One turn sends every row of this set to another row. A few are shown first. Where does it send the rows asked after them?
dazuf: 25 -5 2 -33 27 -12 0 -9 2 9 13 26 13 22 12 -17 5 -21 -12 3 5 -2 -5 -7 -3
 -22 -1 -11 -18 -2 16
fozar: 25 -30 15 2 3 -7 6 4 3 -8 12 -3 23 5 -8 -11 9 -3 13 -5 38 -12 1 -12 -5
 -20 8 -30 0 -6 12
zarap: 14 0 -15 -27 36 -12 -29 -13 8 9 -4 -17 -14 -8 16 -11 4 8 -6 23 -4 -18 4
 16 3 -15 -8 -6 18 -4 29
lim: -12 -8 14 1 -2 -23 5 14 -13 1 -4 -3 -2 19 -18 -21 3 -12 -23 -1 -3 -13 18
 -1 22 -25 34 -21 14 -3 6
bolu: 9 -19 -13 2 2 5 -6 0 -15 26 14 -6 -5 17 12 -18 6 8 2 -15 5 4 31 34 -14
 -26 -6 -4 -1 22 -12
Rusuf: -16 -31 -12 -1 6 -39 9 7 17 -5 -11 -5 9 2 -6 -5 -1 12 12 -8 0 32 18 -4 5
 -16 -4 -9 0 13 10
sisot: 26 -25 -13 -31 15 -13 24 0 -13 19 2 15 5 13 10 -4 9 15 6 12 14 13 25 -9
 19 -19 -24 6 17 0 19
rep: 3 17 12 -10 20 -5 -20 -27 -16 13 3 -11 6 -5 -6 -2 6 2 -22 30 -4 -4 9 -13
 15 -25 -20 0 9 -7 -16
rusi: 2 10 -3 -10 -6 -8 0 -1 4 12 6 7 10 -11 1 -18 3 0 8 -10 -3 -61 8 13 -1
 -13 2 9 -7 -1 3
zapu: 2 -33 17 -36 7 -14 10 7 -3 14 7 15 -12 -5 30 -21 27 8 5 20 -2 -23 -5 -1
 0 -1 18 -11 11 -12 18
tisof: -1 -46 -8 -10 10 -4 3 14 -7 1 3 -6 -8 -14 9 -12 1 -12 0 11 -1 18 48 29 7
 6 1 19 8 7 4
zike: 32 -6 0 -30 22 -2 13 25 15 19 7 15 -17 -10 -11 -23 13 4 9 5 -5 -28 26 22
 12 -4 10 -13 7 9 10
Babat: 10 -22 -1 -10 13 -13 -12 -7 -25 11 -14 -21 5 10 -8 -12 10 -15 23 0 -6
 -19 22 7 0 10 20 -19 -21 -24 -3
bafe: -5 -25 -6 -21 18 -12 -6 11 -12 17 7 -12 -35 11 -17 -14 7 -3 -10 -10 1 13
 23 -9 -14 -3 -8 -46 9 -4 4
zav: -4 -25 2 -17 2 -19 18 2 -23 9 11 11 -8 -30 -4 -22 18 2 12 18 2 -6 29 16
 20 -5 -26 -18 2 5 -27
vogog: -14 1 8 -5 -6 -8 0 -2 -4 -18 25 -10 -15 -9 13 -13 -8 9 4 11 4 6 25 -16
 -4 9 -4 8 28 -35 9
fuzo: 19 -18 19 -13 7 4 -22 15 2 23 -13 -3 7 12 30 5 12 -11 -27 12 1 9 11 -6
 16 -5 -4 -18 -2 15 5
dak: -15 -16 4 -25 30 -11 2 10 -17 6 -18 -6 7 -24 -27 -4 13 -4 2 8 13 2 19
 -33 -3 -1 25 -3 9 3 9
kuz: 11 -11 12 -20 -1 -6 -18 33 -4 0 7 -11 8 -8 1 -27 5 15 11 -12 16 4 10 -6
 -34 1 -2 13 21 -6 13
dun: -27 -4 6 -6 31 7 -13 -3 5 23 1 -13 -12 -9 1 -13 15 21 8 21 16 -11 3 2 0
 4 -32 13 6 11 0
mit: -12 -3 -26 -15 -1 -10 -2 1 -7 -27 20 6 2 -20 2 -23 7 -23 -20 -10 13 17
 10 3 -4 -2 7 2 3 -9 -16
med: -20 -9 8 -14 -5 -13 23 10 -1 21 10 9 15 11 10 -19 -9 -11 -11 2 16 4 -7
 -13 7 -36 -19 16 6 11 10
Tusa: -27 -10 8 2 18 9 10 -11 -13 -1 -13 19 -20 14 -11 -9 -6 -20 4 8 5 -10 16
 -16 17 14 -8 -19 -14 7 9
gege: -8 1 4 -12 7 0 4 -30 8 -7 23 -2 -10 4 -6 -13 13 5 3 22 12 11 41 32 11
 -26 8 13 -5 5 -1
Vafik: 10 46 -3 -8 6 -3 -7 -6 2 4 1 -11 -8 -4 6 0 9 8 2 9 0 6 12 -6 6 15 16 -9
 -1 9 -6
kudo: -3 -16 -13 -7 -13 26 -2 1 10 -8 -5 -16 -3 -10 -13 -11 2 9 13 -6 -10 -21
 0 -33 18 -3 2 1 5 -16 4
bib: 9 -23 -8 0 14 0 1 1 8 7 -22 -3 -31 -10 -29 -13 10 -2 13 14 -1 -15 -19 26
 -13 -5 -4 -13 11 2 -7
piri: 7 -17 8 -39 1 10 13 -2 9 -19 2 20 -1 -17 -16 -15 6 -2 -17 -2 -3 -27 21
 12 5 1 -17 16 19 -16 11
sali: 29 10 13 -14 -3 3 -12 21 -1 -18 10 -17 2 2 8 -10 -15 -20 10 12 7 12 17 2
 1 -30 -10 -1 3 -22 9
vifu: -5 -20 11 -5 -3 -6 3 -33 -17 0 4 -24 -7 11 -11 -3 6 12 -16 11 -15 -6 2 2
 -2 -18 -3 -12 -6 38 10

med moves to -> dun
dak moves to -> bafe
sisot moves to -> zarap
Now these:
kudo moves to -> Rusuf
zike moves to -> dazuf
zav moves to -> zapu

One turn sends every row of this set to another row. A few are shown first. Where does it send the rows asked after them?
Gufa: -10 3 -6 7 24 -30 18 -14 -13 13 -16 -21 13 -7 10 -22 -5 9 3 38 19 -18 17
 -21 -14 27 -1 -12 -4 -18 31 13 3 -4 26 -11 -5 1 -4 11 12 -15 13 2
Ton: -8 8 -6 -23 5 -3 -27 -17 -2 16 -20 -9 4 14 14 9 5 -6 -6 24 -15 22 29 -4
 -5 -1 18 -17 15 5 8 14 40 14 -21 32 14 -14 -2 -14 -8 -1 -3 -7
Zom: -3 6 -1 -7 -6 -5 -2 -1 -10 -3 -13 -17 -1 16 5 17 -17 26 -13 -9 -5 -15 1
 19 25 0 -2 18 -28 8 7 15 -2 -35 16 -20 25 -1 -10 -18 -16 -1 -24 -19
gofe: -21 6 1 0 10 -6 -22 10 -27 0 -12 -9 12 7 -6 3 -4 9 -16 27 -9 -18 10 -10
 -6 -21 13 -5 6 -25 16 1 5 -16 25 10 -8 -5 -27 -19 -3 -20 2 53
fopen: -2 21 -14 -10 35 5 -9 -8 -1 13 -1 13 -30 0 -5 -3 -13 20 2 27 0 -11 -7 15
 0 -8 -1 -11 -10 14 1 19 35 -22 -21 1 29 2 -27 9 1 -25 12 -14
bet: -2 -17 -6 -9 -11 -6 0 -26 -21 11 -40 -39 7 -1 -1 3 -3 22 -28 -2 10 14 19
 -11 5 9 -11 -5 -8 1 10 16 -5 -9 -15 12 22 -13 -15 -1 -15 -16 17 10
rizil: -4 25 -12 5 23 -17 3 -16 15 6 -5 -15 15 19 -5 0 18 9 -6 33 -6 -19 16 5
 23 5 9 -13 -3 -2 8 8 49 6 20 4 30 -3 -6 -4 26 -3 -23 -22
Zoto: -3 17 -30 2 14 13 -36 -20 -14 -2 0 -16 29 -5 21 14 -4 6 14 31 -11 -4 -1
 27 11 1 16 -13 12 4 24 16 -4 -14 -3 -15 2 9 -32 1 -5 -2 -14 19
kode: -19 4 -3 -8 20 -17 -14 11 -14 9 -7 19 2 10 32 0 -12 15 12 17 -18 -5 8 0
 -34 10 12 -9 -7 -3 25 21 -1 -33 4 -14 -6 5 13 -15 -15 7 -13 -13
zaf: 0 10 -4 -19 8 -3 -26 -13 -5 15 -12 2 9 2 12 4 18 6 -11 18 -26 27 29 -5
 -12 -5 8 -21 21 -4 6 9 33 -2 -19 33 26 -15 1 -12 -7 -3 -7 -7
ninil: 5 30 -6 7 28 -19 5 -18 6 9 2 -14 13 11 -3 -15 10 5 -7 34 -9 -13 20 6 19
 4 0 -13 11 -11 14 8 40 3 31 7 35 -6 -7 -9 25 -9 -22 -19
sumag: 2 20 -19 -1 28 3 -7 1 5 24 -14 10 -26 1 -3 2 -7 26 5 35 -1 -4 -5 27 -3
 -2 5 -14 -3 27 17 16 30 -21 -15 5 33 0 -26 8 0 -26 17 -9
valed: -4 -13 -4 -19 -21 0 -4 -28 -15 9 -34 -31 9 5 0 13 0 21 -24 -7 14 18 24
 -10 13 5 -4 -6 -16 -2 9 18 -1 -11 -14 22 20 -11 -18 4 -8 -12 13 6
Bova: -10 -5 -14 14 25 -30 26 -9 -1 5 -15 -14 7 -1 7 -17 9 15 1 27 4 -27 12
 -22 -8 14 -3 -18 -7 -20 36 13 7 -1 25 -15 1 -7 1 5 14 -24 17 2
ragup: -6 -7 3 -18 -24 1 2 -26 -12 -2 -38 -43 2 0 13 7 -2 18 -20 -2 6 12 21 -9
 10 3 -4 -2 -8 -1 2 15 -4 -7 -4 15 3 -12 -23 8 -17 -12 20 5
nuve: -34 -11 -18 1 10 -22 0 -6 -12 1 10 0 -32 4 1 20 -15 -2 -22 24 -7 -5 27
 -7 -11 -2 6 3 -9 15 3 26 4 -2 9 30 16 3 -29 -10 11 -19 26 -7
fibu: -3 14 6 -8 -4 0 -8 0 1 -8 -12 -16 9 8 19 11 -15 28 -18 -4 -4 -22 3 19 16
 1 -8 12 -15 6 -10 9 -7 -44 9 -20 20 -1 -19 -9 -20 3 -22 -14
Fot: 3 17 31 7 4 -11 20 2 12 15 -27 11 19 2 1 -19 5 26 -15 10 -1 0 0 16 13
 -11 9 -21 -18 12 13 10 35 -25 14 -6 8 -3 -19 12 1 -29 15 24
gemag: -8 11 -2 -5 16 -13 -16 3 -22 10 -21 -12 19 7 3 5 -8 16 -10 26 2 -28 11
 -15 -11 -28 14 -11 2 -18 19 6 4 -20 28 7 -11 -6 -19 -19 -5 -20 -2 52
ver: -32 -6 -23 13 15 -24 1 -7 -4 8 11 -3 -37 0 8 11 -6 -15 -29 17 -6 -3 35
 -9 -15 -6 7 0 -10 9 1 30 -1 -3 3 24 9 -2 -24 -10 -3 -18 11 -7
Zenaz: 8 31 -2 -4 17 -15 2 -15 8 3 5 -15 13 2 -5 -4 12 4 -6 32 -5 -14 21 5 30 4
 5 -1 5 -13 9 -1 40 1 34 4 31 -9 -10 -4 20 -9 -23 -20
kazi: -13 2 0 -10 25 -17 -12 19 -16 6 -5 10 1 -5 34 0 -12 12 11 15 -12 -4 4 -4
 -29 7 11 -1 -9 -1 24 18 -6 -34 11 -25 -6 5 6 -16 -25 -1 -11 -5
Difo: -11 0 -5 -4 27 -18 -16 15 -5 8 -3 20 4 1 33 -6 -17 12 4 17 -18 -20 6 -4
 -29 6 4 -9 5 -5 25 13 -5 -30 -2 -23 -1 -7 8 -22 -25 -7 -4 -3
zarel: -14 -1 15 5 10 -4 -20 6 -22 12 -13 -10 17 18 8 5 -2 14 -15 26 -6 -17 17
 -11 -7 -24 14 -15 6 -12 21 3 11 -18 32 18 -14 -10 -24 -25 -9 -17 4 45
budal: -24 -14 -20 7 11 -9 -1 -8 -12 -2 4 -12 -34 1 13 16 -13 -10 -31 22 2 -1
 32 -3 -15 2 0 -2 -9 12 3 29 6 1 0 26 19 -5 -28 -9 15 -16 20 -14
vodi: -1 24 18 20 4 -6 24 10 8 23 -29 14 13 7 -3 -25 12 22 -21 17 -10 2 5 10
 17 -17 8 -18 -17 10 5 5 22 -25 18 -2 8 -7 -11 0 0 -20 8 28
rufit: 4 9 -15 -7 28 13 0 0 8 15 -11 14 -28 2 1 -8 0 18 2 36 -3 -1 2 16 -5 0 0
 -15 0 19 5 27 44 -16 -13 7 34 7 -20 9 -3 -24 15 -16
Vovi: -20 4 -13 25 -10 -12 14 -27 3 -2 7 -3 24 -2 27 5 4 -8 -19 10 -15 14 26
 13 26 7 12 -10 -18 28 0 30 -13 -6 14 -3 0 12 -21 2 9 4 2 -2
zuv: -9 7 3 -14 -4 -3 -9 -5 -13 0 -14 -13 1 13 16 20 -14 24 -15 -7 8 -8 5 18
 25 1 -4 11 -27 10 -2 13 -6 -41 7 -18 18 4 -9 -15 -22 -2 -27 -10
tede: -9 18 -35 -8 21 24 -31 -11 -17 -4 -4 -19 31 12 21 13 -7 11 16 32 -12 -9
 -1 12 20 -1 11 -13 15 4 22 13 -5 -16 7 -4 8 7 -30 -12 2 3 -12 16
fimo: -6 16 -29 -4 19 13 -32 -19 -8 -3 -3 -14 39 10 23 17 -9 13 15 23 -11 3 -1
 17 7 -9 20 -14 12 -3 19 11 -17 -17 1 -19 1 11 -23 -3 -7 -2 -13 16
sifu: 2 25 22 6 4 -13 21 10 14 21 -27 12 11 4 -3 -23 12 18 -12 19 -8 -12 7 2
 15 -15 1 -14 -21 10 11 13 37 -22 25 -3 14 2 -10 0 -4 -30 3 28
Sili: -25 6 -11 19 -10 -8 3 -22 8 -9 5 -15 24 7 31 9 -1 -14 -21 1 -15 18 26 15
 24 7 7 -5 -19 19 9 21 -21 -2 12 -8 11 4 -23 -2 12 -3 -1 -7
Kif: -22 8 -28 18 -6 -12 19 -14 13 -7 -7 -14 27 -4 27 4 7 -11 -17 6 -13 16 24
 15 26 15 13 -9 -10 22 14 31 -17 -5 11 -6 10 10 -24 6 8 -2 -1 1
Kiku: -4 8 -6 11 29 -30 18 -5 -9 0 -13 -15 8 -9 9 -27 0 11 5 32 7 -17 8 -26
 -16 23 0 -14 -4 -17 31 18 2 -12 36 -15 4 -3 -5 8 14 -13 8 2
lat: 2 4 -7 -18 7 -3 -19 -15 -2 26 -11 -6 13 7 6 4 9 2 -11 18 -23 26 34 1 -6
 -7 11 -18 16 -7 18 12 38 8 -17 37 26 -13 -5 -13 2 -7 -1 -11

lat moves to -> ninil
zarel moves to -> tede
vodi moves to -> gofe
Now these:
Sili moves to -> budal
ragup moves to -> Ton
kode moves to -> Zom

One turn sends every row of this set to another row. A few are shown first. Where does it send the rows asked after them?
doda: 22 8 1 -24 9 -33 -18 13 -5 -3 -15 -18 5 -13 -22 19 3 8 -30 -2 -16 18 -4
 14 -3 7 13 42 -37 3 28 -1
vaf: -9 58 10 -17 -3 -19 -23 12 -68 0 -8 -6 -26 -17 34 -4 15 6 -22 7 -4 19 -2
 16 0 0 16 48 -38 5 14 25
Fusup: -8 16 13 -8 -28 -11 -41 21 -33 16 -20 -20 -13 -20 3 -13 -3 -11 -9 25 -11
 2 -24 38 -6 4 14 72 -35 -9 -9 30
tudug: 12 16 30 -6 19 -21 -30 -5 -23 17 -12 -12 2 -20 -14 -14 9 14 -28 5 14 20
 -13 1 5 -13 12 11 -9 -2 18 47
masar: -4 21 15 -9 -6 -32 -53 30 4 -13 21 3 -12 -21 2 21 9 -9 -19 5 6 39 3 -8 1
 -2 6 58 -49 -13 19 35
sizag: -1 0 24 -5 -4 -13 -25 9 -15 -6 -13 -9 -23 -33 -2 7 5 26 -14 27 20 54 -21
 7 -11 5 18 67 -44 15 24 12
tatu: 4 13 19 3 -14 -8 -25 -7 -15 -8 -8 -6 4 -21 -10 3 -7 -29 -28 21 15 30 -1
 20 11 2 -5 62 -36 -3 4 -12
birev: 11 16 7 -13 -9 -15 -37 24 -26 -10 0 -11 19 -19 -17 -25 21 29 -7 -12 -7
 18 -14 4 -8 -16 -18 46 -25 -7 20 40
lilob: 5 42 30 -7 -5 -41 -25 37 -25 0 -11 -6 -11 -17 2 8 14 21 -12 -19 3 4 -13
 5 -31 7 3 61 -23 0 10 37
rut: -17 24 8 11 4 -13 -20 6 -25 18 -5 2 -17 -23 -5 -35 21 3 -35 18 7 45 -13
 42 -8 1 15 34 -14 -8 28 35
fure: -21 14 20 1 5 -14 -34 15 -10 14 -14 -4 -3 -27 59 -21 6 1 -7 9 -22 23 -6
 6 9 -19 24 50 -39 -2 22 14
Domi: 3 30 4 3 1 5 -26 13 -27 25 -17 -8 -10 1 -3 8 15 -5 -17 0 2 18 17 -9 5 10
 17 30 -48 -5 18 -15
Nifu: 0 6 15 -57 -8 -11 -38 13 -4 -1 -1 -8 7 -6 10 -13 9 3 -24 2 5 26 -9 6 -3
 -21 18 60 8 -3 15 19
bab: -6 12 4 -9 1 -16 -32 11 -9 6 -4 -2 -16 -25 9 40 6 4 2 0 -26 25 -9 14 -4
 -46 15 57 -8 0 14 23
Zugu: -16 12 -10 3 -10 -19 -3 11 -17 16 17 9 -12 7 18 -10 16 -19 -20 -6 17 3
 10 10 5 -7 17 50 -11 -16 21 12
fis: -14 26 4 -20 -1 -8 -28 9 -37 -2 11 -14 -4 -14 11 18 -6 -10 -10 -35 -3 0
 -15 22 -7 -9 -1 78 -26 -10 18 6
ged: -11 32 24 -2 -14 -12 -9 19 -45 -7 1 -19 -8 -34 -3 -6 -11 16 -6 30 23 10
 -11 13 -12 3 4 38 -15 16 26 36
lur: -31 3 -5 -13 0 1 -49 3 -29 15 -4 -21 -30 -31 15 3 4 4 5 -2 -20 35 -2 7
 10 -8 34 44 -47 0 22 40
fomi: -14 2 37 6 15 -2 -24 7 -21 15 20 17 -16 4 -22 -16 4 -19 -16 16 11 22 -4
 12 -8 6 16 57 -24 -6 0 12
rapaz: -5 28 15 11 -14 -19 -35 6 -19 16 -29 -3 -16 -33 1 1 6 -14 -9 -1 -10 14
 10 -8 12 13 7 24 -37 -15 -9 47
fum: 11 7 8 16 10 -39 -29 4 -35 5 11 -15 -13 4 27 -18 11 0 -32 -7 -26 8 9 -13
 12 2 17 41 -22 -4 15 15
ludas: -9 32 6 -4 -13 -12 -30 1 -13 9 -21 -2 8 -25 -3 -43 -8 -6 -10 1 9 62 8 1
 4 -21 4 46 -26 -6 6 30
doka: 3 7 4 -18 0 1 -26 15 -31 6 -5 -9 -19 -24 30 -13 5 28 -26 21 -31 44 -12 4
 -11 -12 8 60 0 0 21 0
Luzo: -8 13 1 -9 27 -19 -41 6 -49 12 20 13 -14 7 14 -3 11 2 -14 -2 -16 18 0 26
 -3 5 -8 48 -42 -19 19 44
kol: -22 19 2 7 -20 -17 -48 -6 -6 15 -3 -8 -23 -19 -10 6 -13 -9 -3 12 15 35 9
 11 2 -9 29 59 5 6 13 37
furar: -18 19 32 1 12 -16 -30 -6 -35 -8 -19 -23 -3 -27 -3 -15 13 1 -7 -34 -6 33
 10 16 -11 4 14 55 -47 24 21 7
Nazu: 10 -1 19 -17 8 -36 -30 13 1 7 -1 3 -5 -28 12 -23 0 17 -17 12 -1 -7 -11 8
 -14 0 30 75 -24 14 11 1

ludas moves to -> Luzo
kol moves to -> vaf
Now these:
Zugu moves to -> doka
furar moves to -> masar
lilob moves to -> tatu
bab moves to -> ged
fum moves to -> Nifu
fomi moves to -> fure
fis moves to -> sizag

